a =
[[246 121  43 111  98  85 127 156 219]
 [114 114 172 189 172 130 173 132 110]
 [123 167 177 162 188 179 142 106 120]
 [183 124 155 138 117 108 227 114 211]
 [158 137 115 178 143 160 117 138 136]
 [ 98  92 189 205 121 156 177  95  81]
 [150 130 136 174 166 124 167 197 167]
 [138 100 125 166  94 142 113 102 144]
 [138 161 146 120 132 150 156 166 206]
 [133 127 154 213 185 171 138 125 101]]
Counting starts at 0.
The bottom-right entry -> 101
The bottom-left entry: 133
The entry in row 2 and column 0 is 123
Which number is the entry at row 1, column 0?
A: 114
The entry in row 1 and column 2 is 172
Which number is the entry directly below 211?
A: 136
Which number is the entry just left of 101?
A: 125
The entry just right of the smallest entry -> 111
The entry just left of 185 -> 213
Which number is the maximum?
A: 246
The entry just right of 133 -> 127
The entry at row 0, column 1 is 121
Which number is the minimum?
A: 43
The entry directly below 188 -> 117
Which number is the entry just left of 160?
A: 143
The entry just right of 137 is 115
The bottom entry of the column that holds the smallest entry: 154
Which number is the entry at row 1, column 1?
A: 114
The top-right entry is 219

[[  8   0  -5  -9 -10   5  -3  -7   7  -7]
 [ -3   0   2   4   5   8   3   3  -4  -5]
 [ 13   0  -9 -14 -16  12  -4 -11  12 -13]
 [ -1   0   1   2   2   1   1   1  -1  -1]
 [-12   0   8  13  16   5   6  11 -11   1]
 [  9   0  -6 -10 -11  13  -2  -7   8 -12]
 [-21   0  15  22  25 -32   4  17 -19  29]
 [ -5   0   3   5   6  -6   1   4  -4   5]
 [  7   0  -5  -8  -9   2  -3  -6   7  -3]
 [  0   0   0  -1  -1  -3  -1   0   0   2]
 [-11   0   8  14  17  19   8  11 -12  -9]]
Counting starts at 0.
The entry directly below the largest entry is 5
Find the entry in row 0 and column 0.
Answer: 8
The top entry of the column that holds the largest entry is -7
The entry just right of -16 -> 12
The top entry of the column that holds the smallest entry -> 5
The entry at row 1, column 0 is -3
The entry directly above 15 is -6
The entry at row 0, column 1 is 0
Find the entry at row 2, column 2.
Answer: -9
The entry at row 2, column 1: 0
Find the bottom-left entry.
Answer: -11
The entry directly above the largest entry is -12
The bottom entry of the column that holds the smallest entry: 19
The entry directly below the smallest entry -> -6
The entry at row 2, column 0: 13
Find the bottom-right entry.
Answer: -9
The entry in row 1 and column 1 -> 0
The entry just left of the smallest entry -> 25
Find the entry directly above the smallest entry.
Answer: 13
Find the largest entry.
Answer: 29
Find the entry just left of the largest entry.
Answer: -19
The entry in row 0 and column 2 is -5
Find the entry directly above -19.
Answer: 8

Read these off the grid that follows.
1) The entry just right of -18.7?
2) The 2nd entry in reading order?
3) The entry just left of -58.1?
4) The entry just left of -111.5?
5) The entry just right of 9.4?
6) The fifth entry in reading order?
7) The entry just right of -171.6?
8) The entry just left of -101.5?
[[-39.9, -28.7, 9.4, -25.1, -34.5, 55.9, -152.7, -18.8, -99.7, -15.5, -124.6, 140.3], [50.5, -101.5, -111.5, -143.8, 85.4, -80.3, 101.6, 83.3, 77.0, 0.4, 186.3, -206.4], [5.9, 72.2, 36.3, -47.9, -39.4, 7.7, -79.1, -24.0, -150.3, 75.2, -123.4, 89.7], [-275.0, -40.0, 73.6, -72.5, -18.1, 64.0, -62.2, -75.7, -23.1, 52.0, 11.0, -4.5], [-69.8, -188.5, 96.1, -231.4, 104.4, -6.8, -223.3, -1.9, -128.3, 125.7, -3.5, 217.5], [135.7, -86.9, -104.6, -58.1, 18.3, -159.2, -15.0, 8.0, 17.7, -112.5, -39.4, -101.3], [210.9, -142.8, -199.1, -135.5, -3.7, -171.6, -59.0, 92.5, 17.1, -155.9, -35.4, -181.5], [-274.2, 20.3, 147.1, -86.8, 34.6, 126.4, -63.8, -39.0, -90.7, 152.3, -20.0, 41.8], [64.6, -141.6, -59.6, -97.4, 49.5, -115.4, 11.2, 18.2, 28.4, -39.4, 87.3, -16.9], [-187.0, 140.5, -18.7, 136.4, -164.3, 75.7, 79.2, -109.7, -14.0, -69.5, -98.6, -123.6], [-73.8, -53.6, -88.7, -125.5, 88.2, 15.5, 99.6, 71.8, 85.0, -4.8, 157.9, -261.2]]
1) 136.4
2) -28.7
3) -104.6
4) -101.5
5) -25.1
6) -34.5
7) -59.0
8) 50.5
